In the data rows, the value 128 means zero.
Some points, one per row:
[118 127 143 140 123 136 155 131 114]
[ 53  58 128 167 184 117 211 132 104]
[175  91 120 154 200 128 101 164 103]
[108 204 152 118  43 120  78 142 127]
[102 165 239  26  93 185  80  17 181]
[157 146 138 117 139 108 144 125 161]
[165 149 143 131 134 109  87 171 145]
[136 132 116 152 119 119 127 152 138]
[151 104 106 157 155 117 124 154 109]
[174 123  94 127 139  85 149 152 165]
[128 132 124 159  80 136  68 162  88]
[105 223 174  63 101 117 166  78 167]
[111 166 219   0  81 180  46  21 135]
[122 167 145 124  81 121 114 125 142]
[117 137 143 161 119 132 132 141 151]
[108 123 119 140 141 135 159 114 119]
[ 94 114 134 158 143 138 175 120 110]
[115 143 130 155  97 140 113 139 127]
[118 156 135  99  81 115 100 145 146]
[125 146 164  79 118 167 120  39 139]
16 more points follow, each with its number after it:
[155 136 116 111 128 119 128 118 140] 0
[135 155 161  67  97 118 112  79 166] 1
[134 151 137 133 102 112 116 128 150] 2
[129 105 118 133 136 120 153 129 119] 3
[140 131 125 170 110 131  63 171 112] 4
[166 145 128  71 121 114 122  78 152] 5
[127 131 119 103 155 108 130 166 166] 6
[147  90  93 152 106 139  99 181  80] 7
[109 155 147 165  96 126 134 131 155] 8
[100  71  94 179 122 122 157  46  76] 9
[126 172 126 128  76 121 110 139 124] 10
[ 85 128 159 110 125 155 159  89  75] 11
[115 151 144 139  92 136 109 126 135] 12
[165 124 117 115 136 100 135 139 146] 13
[ 96 147 156  81 104 141 134 111 128] 14
[123 180 138 116  68 114 106 137 136] 15
Which of these numbered points is nearest to each point below by angle, seen from the average point of the first points? Its number follows each.
[ 79 103 108 170 138 157 156  89 104] > 9
[127 174 135 137  51 122  57 152 107] > 10
[ 74 114 116 140 126 149 170  83 119] > 9
[ 35 132 171 143 154 189 183  68  88] > 11
[159  65 103 178 176 125 112  92  62] > 9
[131 150 138 154  72 122  61 150 100] > 4
[182 130 122 120 143  95 115 156 154] > 13
[115 162 169 132  72 120  68 154 143] > 12
[110 149 160  83 115 173 128  41 121] > 14
[117 115 118 133 149 127 162 132 125] > 3
[ 85 122 150 127 128 177 145  67 138] > 11
[117 145 152 148 122 140 155 117 174] > 8
[108 106 120 147 164  93 200 150 128] > 3
[166  95  94 142 158  94 144 185 144] > 13
[135  91  89 163 139 108 165 129 127] > 3
[173  57  70 160 151 161 100 163  69] > 7
